[[109 149 113 149 141 144 150 131 139 131 102 104 100 109]
 [154 146 129 110 134 116 116 145 123 121 135 129 101 153]]
:
[[109 154]
 [149 146]
 [113 129]
 [149 110]
 [141 134]
 [144 116]
 [150 116]
 [131 145]
 [139 123]
 [131 121]
 [102 135]
 [104 129]
 [100 101]
 [109 153]]

[[126 131 129 120 127 139]
 [128 126 129 147 128 127]
 [130 119 126 117 129 131]
 [127 131 128 132 127 111]
 [127 117 130 130 128 121]
 [126 135 128 125 127 123]
 [127 151 129 129 129 131]
 [127 129 128 130 131 130]
 [127 124 128 143 129 135]
 [129 144 127 120 127 130]
 [127 126 127 143 129 139]
 [126 122 129 114 129 124]]
:
[[126 128 130 127 127 126 127 127 127 129 127 126]
 [131 126 119 131 117 135 151 129 124 144 126 122]
 [129 129 126 128 130 128 129 128 128 127 127 129]
 [120 147 117 132 130 125 129 130 143 120 143 114]
 [127 128 129 127 128 127 129 131 129 127 129 129]
 [139 127 131 111 121 123 131 130 135 130 139 124]]

[[128 116 124 115 133 137 123]
 [138 124 115 117 142 124 135]
 [107 123 140 135 106 135 113]]
:
[[128 138 107]
 [116 124 123]
 [124 115 140]
 [115 117 135]
 [133 142 106]
 [137 124 135]
 [123 135 113]]

[[119 134 119 112 127 133 142 128 131 137 125]
 [120 135 124 127 131 137 121 104 100 115 132]]
:
[[119 120]
 [134 135]
 [119 124]
 [112 127]
 [127 131]
 [133 137]
 [142 121]
 [128 104]
 [131 100]
 [137 115]
 [125 132]]

[[143 118 133 131 118 123 133 136 123 127 128]
 [114 144 132 103 125 140 131 135 125 140 114]
 [119 128 128 120 126 150 137 132 138 142 126]
 [145 116 145 136 131 133 136 137 128 140 142]
 [142 115 140 136 129 136 137 136 131 138 140]
 [113 142 131 106 127 143 131 133 128 141 117]
 [141 113 131 130 114 135 140 138 130 133 129]
 [144 121 142 134 131 122 130 134 122 132 138]]
:
[[143 114 119 145 142 113 141 144]
 [118 144 128 116 115 142 113 121]
 [133 132 128 145 140 131 131 142]
 [131 103 120 136 136 106 130 134]
 [118 125 126 131 129 127 114 131]
 [123 140 150 133 136 143 135 122]
 [133 131 137 136 137 131 140 130]
 [136 135 132 137 136 133 138 134]
 [123 125 138 128 131 128 130 122]
 [127 140 142 140 138 141 133 132]
 [128 114 126 142 140 117 129 138]]

[[131 124 104 125 130 138 125 129 127 133 130 135]
 [126 131 125 119 141 121 131 118 130 130 124 128]
 [133 123 112 132 123 132 124 134 124 125 135 131]
 [124 123 134 139 127 127 120 124 134 130 127 137]]
:
[[131 126 133 124]
 [124 131 123 123]
 [104 125 112 134]
 [125 119 132 139]
 [130 141 123 127]
 [138 121 132 127]
 [125 131 124 120]
 [129 118 134 124]
 [127 130 124 134]
 [133 130 125 130]
 [130 124 135 127]
 [135 128 131 137]]

[[117 112]
 [122 117]
 [150 128]
 [142 123]
 [100 102]
 [122 116]
 [108 119]
 [119 125]]
:
[[117 122 150 142 100 122 108 119]
 [112 117 128 123 102 116 119 125]]
---
[[123 128 128 132]
 [114 140 138 134]
 [131 146 134 107]
 [145 124 139 139]
 [123 141 146 133]
 [122 130 126 132]
 [147 121 130 132]
 [110 143 144 130]
 [122 125 118 132]
 [120 132 132 125]]
:
[[128 128 132 123]
 [140 138 134 114]
 [146 134 107 131]
 [124 139 139 145]
 [141 146 133 123]
 [130 126 132 122]
 [121 130 132 147]
 [143 144 130 110]
 [125 118 132 122]
 [132 132 125 120]]

[[118 150 137 125 128 127 118 147]
 [118 118 112 130 128 147 133 142]
 [149 134 127 109 117 128 109 142]
 [136 135 149 132 120 110 134 116]
 [138 124 115 149 142 142 111 133]
 [139 144 124 134 139 132 144 145]
 [118 109 112 106 123 124 146 120]
 [125 125 111 127 146 127 136 129]
 [144 147 116 143 117 126 108 137]
 [114 121 123 115 144 139 130 142]
 [143 147 105 116 118 132 151 135]
 [129 140 146 142 117 130 115 106]]
:
[[150 137 125 128 127 118 147 118]
 [118 112 130 128 147 133 142 118]
 [134 127 109 117 128 109 142 149]
 [135 149 132 120 110 134 116 136]
 [124 115 149 142 142 111 133 138]
 [144 124 134 139 132 144 145 139]
 [109 112 106 123 124 146 120 118]
 [125 111 127 146 127 136 129 125]
 [147 116 143 117 126 108 137 144]
 [121 123 115 144 139 130 142 114]
 [147 105 116 118 132 151 135 143]
 [140 146 142 117 130 115 106 129]]

[[132 128 137 136 131 129 136 131 134]
 [129 128 130 130 129 128 131 128 129]
 [130 128 133 132 130 129 130 129 132]
 [132 128 132 134 132 129 130 129 133]
 [131 129 139 133 130 128 131 130 135]
 [131 128 132 133 131 128 130 129 133]
 [132 129 134 135 131 129 132 131 133]
 [130 129 137 133 129 128 130 131 133]
 [134 129 139 137 133 128 133 130 137]
 [133 128 153 134 131 128 135 129 141]]
:
[[128 137 136 131 129 136 131 134 132]
 [128 130 130 129 128 131 128 129 129]
 [128 133 132 130 129 130 129 132 130]
 [128 132 134 132 129 130 129 133 132]
 [129 139 133 130 128 131 130 135 131]
 [128 132 133 131 128 130 129 133 131]
 [129 134 135 131 129 132 131 133 132]
 [129 137 133 129 128 130 131 133 130]
 [129 139 137 133 128 133 130 137 134]
 [128 153 134 131 128 135 129 141 133]]

[[103 129 140 115]
 [134 117 149 117]
 [122 116 134 123]]
:
[[129 140 115 103]
 [117 149 117 134]
 [116 134 123 122]]

[[131 121 104 115]
 [136 122 105 117]
 [110 121 131 144]
 [136 122 108 117]
 [146 134 108 117]
 [136 122 107 112]]
:
[[121 104 115 131]
 [122 105 117 136]
 [121 131 144 110]
 [122 108 117 136]
 [134 108 117 146]
 [122 107 112 136]]

[[123 128 111 121 145]
 [117 124 126 119 131]
 [134 133 137 145 132]
 [119 135 109 126 130]
 [141 134 131 126 131]
 [126 148 142 142 114]
 [119 123 102 127 123]
 [136 134 131 138 128]
 [141 140 128 140 128]
 [134 146 156 150 107]]
:
[[128 111 121 145 123]
 [124 126 119 131 117]
 [133 137 145 132 134]
 [135 109 126 130 119]
 [134 131 126 131 141]
 [148 142 142 114 126]
 [123 102 127 123 119]
 [134 131 138 128 136]
 [140 128 140 128 141]
 [146 156 150 107 134]]

[[102 123 107 144 114 110]
 [131 128 131 127 135 124]
 [132 130 136 134 121 138]]
:
[[123 107 144 114 110 102]
 [128 131 127 135 124 131]
 [130 136 134 121 138 132]]
---
[[140 125 140 118 125 136 128 129 117 147]
 [100 128 125 150 136 129 116 125 130 147]
 [134 135 130 119 130 133 135 122 128 147]
 [146 132 126 113 125 126 138 129 131 147]
 [107 140 118 128 131 128 126 123 135 147]]
:
[[140 125 140 118 125 136 128 129 117 147]
 [100 128 125 150 136 129 116 125 130 147]
 [146 132 126 113 125 126 138 129 131 147]
 [134 135 130 119 130 133 135 122 128 147]
 [107 140 118 128 131 128 126 123 135 147]]

[[148 108 146]
 [155 120 106]
 [116 138 146]
 [120 141 113]
 [109 151 100]
 [111 104 130]]
:
[[111 104 130]
 [148 108 146]
 [155 120 106]
 [116 138 146]
 [120 141 113]
 [109 151 100]]

[[101 116 129]
 [141 112 123]
 [124 134 108]
 [123 131 135]
 [130 126 124]
 [127 120 125]
 [151 135 142]
 [130 143 125]]
:
[[141 112 123]
 [101 116 129]
 [127 120 125]
 [130 126 124]
 [123 131 135]
 [124 134 108]
 [151 135 142]
 [130 143 125]]

[[146 115 121 128 125 116 140 123 129 141 124 116 130 123 111 118]
 [140 149 117 122 133 118 127 134 120 119 113 118 118 133 146 120]
 [130 123 120 135 130 121 115 147 121 111 147 120 145 133 122 138]]
:
[[146 115 121 128 125 116 140 123 129 141 124 116 130 123 111 118]
 [130 123 120 135 130 121 115 147 121 111 147 120 145 133 122 138]
 [140 149 117 122 133 118 127 134 120 119 113 118 118 133 146 120]]

[[112 110 110 142 143 128 141 151 111 123 120 122]
 [128 128 126 146 146 111 120 126 132 118 114 136]
 [137 127 122 124 116 131 132 119 132 134 123 131]
 [130 111 111 129 123 131 125 133 122 137 115 122]
 [127 116 104 135 123 132 126 131 120 136 114 116]
 [132 118 109 126 116 130 122 126 131 142 118 115]
 [115 134 142 127 136 135 134 138 120 123 144 125]]
:
[[112 110 110 142 143 128 141 151 111 123 120 122]
 [130 111 111 129 123 131 125 133 122 137 115 122]
 [127 116 104 135 123 132 126 131 120 136 114 116]
 [132 118 109 126 116 130 122 126 131 142 118 115]
 [137 127 122 124 116 131 132 119 132 134 123 131]
 [128 128 126 146 146 111 120 126 132 118 114 136]
 [115 134 142 127 136 135 134 138 120 123 144 125]]

[[118 156]
 [123 138]]
:
[[123 138]
 [118 156]]
